Rows are one point carried round by a steady rotation, each followed by how many ticks it has turned.
The counts run from 0 to 419.
[ 17 -30 -44 -11 -19  15   8 -14   1 -20 -36 -15  -1  -1  55  -2  25  26
  25 -15   3   6  -5  30   3   8 -32 -29   1 -14   6  -8 -24] => 123
[ 23 -26 -29  -8   4   4  -1 -18   8 -12 -25   6 -39  -2  36  26   4  43
  -7 -27  33   0 -18 -16   0 -23  -9 -17  11 -14   7  39  29] => 284
[-39 -12  -4 -10   0  20  17 -26   9 -15  -5 -52 -16  -6  28  24  18 -12
   8 -39   4  23   0 -23 -38 -22 -27 -15  38 -18   1  23  -5] => 29
[  1 -38 -37  -8   8 -36  16 -31  18   1 -28  15 -14 -21  36  13   8   7
   6  22  14 -27 -33  17  -2   1   3  -1 -15 -17  18  34 -24] => 379
[ 17 -25 -18 -19  -6 -10   8 -30  -6  11 -45 -17 -18  -4  38  26  24  16
   6  -4  12   7  -7  41   7  18  11 -51  17  -8  36  17 -10] => 247
[-21  -2 -32 -22 -10 -13  -3   6   9  -8 -20 -48 -31 -15  35  12   5  -9
  34  -3  11 -20 -22  24 -27   8 -55 -12  20 -24  23  -3 -21] => 319
[ 16 -12 -36 -14  -6  -1   8 -42  40   9 -13 -28 -20 -14  25  -3  19  39
  38 -33  21  -6  -8  10 -31 -12   5  16  12 -41  13 -12 -13] => 86
[  0 -23   0 -22  -4  17  34 -20   6  -5 -22 -24 -24  11  49  26  15  18
   1 -41  33  15  18 -17 -14 -21  18 -28  12  -9 -12  25  23] => 349
[-28 -14 -29  -1  16   1  13 -17  10 -15   9  23 -21   9  51  26  -9  10
 -17 -22  19 -24 -24  -6 -22 -40  -6  18 -14  -3  10  62   3] => 277
[-24   6 -53 -42   6 -16   8 -15 -21  -7   3  -7 -31  15  47  41  -8 -10
 -24   6  18  10  -6  24  -9 -25  18  -1  16  -4  25  20   3] => 174
[  5 -20 -42   8   5   5   3 -19  41 -15  -1 -23 -21 -13  30  -9  14  16
  45  -6  -2 -12 -35  14 -34 -10 -11  10  17 -28  15  -5 -32] => 85
[  9  -7 -52   8   5  19   3 -34  39 -34  -1  14  -1  -9  40   1  11  42
  -2 -21   0  11 -23   4 -31 -44   0  18   6 -27 -12  10 -19] => 289
[  0 -13 -16 -38   0 -25  29  15   3 -23  -8 -10 -45  18  39  32   1 -14
  20   0  19  -2 -26  35  -8 -15 -23   3  19  13  24  38   2] => 201
[ -8  -8 -34 -43 -18  18  21 -15   6  -8 -41 -37  -9  -5  30  10   4  21
   4 -17  18   7  21   9 -30 -23 -21 -38  25 -17   0  -8  27] => 226
[ -4   6 -18 -23  10 -32   3 -40  38  -4 -31  18 -17 -10  34  37  -7  20
 -25  -1   6  28 -25  -9 -18 -37  16   4  13 -20  -8  32  -5] => 296
[ -3  -5  -8 -18  14 -17  27 -15  25 -14 -39 -38 -33  12  27  24  16  -8
  38   3  37  18 -10   6 -15 -15  26 -12  15  -6   9 -10 -22] => 13
[ -8   1  -7 -19  22 -20   9 -15  23  -2 -17  -7 -23  -7  48  43   6  -8
 -18   5  14  22 -22   0  -2 -39  28  19   9 -38  -4  34 -29] => 184
[-11   4 -21  -4  12  -3  14 -50  26   2 -36 -18 -12 -25  11  18   7  29
   0   9 -13  11 -23  23 -16 -27   6  22  16 -41   1  21 -51] => 92
[-22 -15 -10   7   4  14  25 -41  17  16 -14  -6   6 -26  49   6  16  24
   2 -24 -22  -6  -9  26 -23 -18   4   8 -10 -37  -5  30 -49] => 27
[-23  -4 -44 -24   4   0  -1  -7  22  -9   2 -26 -32 -16  39   8   4   4
   5 -26  39 -19  -6 -25 -31  -8 -12  12 -13 -49   5 -13   9] => 394
[-19  -8 -30 -23  -3 -24  18 -15   1  -3  -5 -21 -60  17  30  37  -8   0
  25   6  21  -6 -31  18 -10 -13  -5   7  22  14  32  42  14] => 89
[ 11 -24 -31  -3  12  -5  -5 -41  14   9 -37 -12 -44 -13  30  36  19  35
  -2 -21  40   6 -11 -22  -2 -20  22  -4   6 -19   4  20  15] => 172
[  8   0 -57 -32 -11   9  -1 -39  20 -13 -14   0   7 -11  36  13   8  32
  -3 -38   3  27   7  -9 -31 -24 -15  -3  14 -35  -2  -5  15] => 290
[-55  17 -14 -14   3 -17   7 -16  -1 -12 -12 -12 -44   9  24  44 -16  -2
   0   1   0   3 -22  18 -17 -20 -27  -7  18  12  26  52  -9] => 324
[-11 -41 -43 -31   2  -8  32  -2 -27  -2   4 -14 -37  -7  56  16   8 -17
   6  -1  18 -32  -4  18  -1  -7  -1 -12  -4  -1  23  33   7] => 266
[-40  -2 -45   1   1  11  19 -23  -4 -30  -1 -10 -26  12  33  22 -13   9
  13   3 -15 -15 -30  45 -24 -22 -25   0  15   5  28  29 -30] => 325
[-31 -20 -13 -18   0 -20  25  -9  24  -6  -8 -25 -30  -5  29  27   3  -8
   9 -25  45 -17 -17 -26 -36 -11  -8 -15  12  -9  25  29  34] => 153
[ -2  -9 -16 -34  14 -24  18 -15  31 -15 -19   2 -29   5  46  35   5   4
 -20 -10  38  12 -10 -33 -24 -32  25  -6  15 -16   5  32  30] => 61
[ -5  12 -19 -42  -4 -15   7 -24  10   2 -21 -22 -42   8  40  41  14  13
  18 -40  32  27   5   3  -9  -8   9  13   7 -31   4  -7   9] => 414
[ -8   2 -24 -34  -8  33  16  -7   4 -17 -24 -35 -22   7  41  19  11  25
   3 -50  19  15  25  -6 -25 -30 -28 -14  13 -25   1   5  15] => 114
[-10 -19 -37  -8  -9 -14 -16  -5  31   5 -13 -14 -36 -14  69  16   1   7
   4  -8  36 -12 -27 -35 -26   3 -25 -13   3 -21  -2   7  23] => 68
[-15 -13 -35  -1  -1 -12   0 -10  -9  -1 -11  -1 -58  19  57  42  -4  13
  31  12   8   5 -35  17   6 -12  -2   3   9  19   4  32   1] => 416
[-20  -9 -65 -12   7 -14  -7 -21 -13  -4  -3   4 -26 -10  54  30  -5  -8
 -16  24  -2  -8 -27  35  -5  -4  -1  -4  -7  -8  12  13 -30] => 175
[-27 -20 -20   4   3   8  39 -19  11   0   8  -1  -8   1  62   9   5   7
  20   5 -13 -18 -19  46 -17 -21  15   6 -11 -22  11  21 -55] => 26
[-14  -6 -18  22  14  30   6 -20  25 -25 -35 -16 -11 -12  50   9  13  26
  12 -12   1 -10 -21   4 -12 -24 -33   4 -13 -40 -26  10 -46] => 112
[  1 -31 -49   1 -11   9   0 -24 -13   2 -33 -42 -59 -10  33   2  12  26
  38   4  16 -13 -17  16  -1 -10 -27  -9  21  -7  -4  13   7] => 96
[-29 -11 -31 -22   4 -10  18 -38 -30   3  -1  -9 -16 -13  34  46   4 -19
 -26  -3 -13  15   0  24  -7  -8  -5 -12  30  -5  17  38 -17] => 259
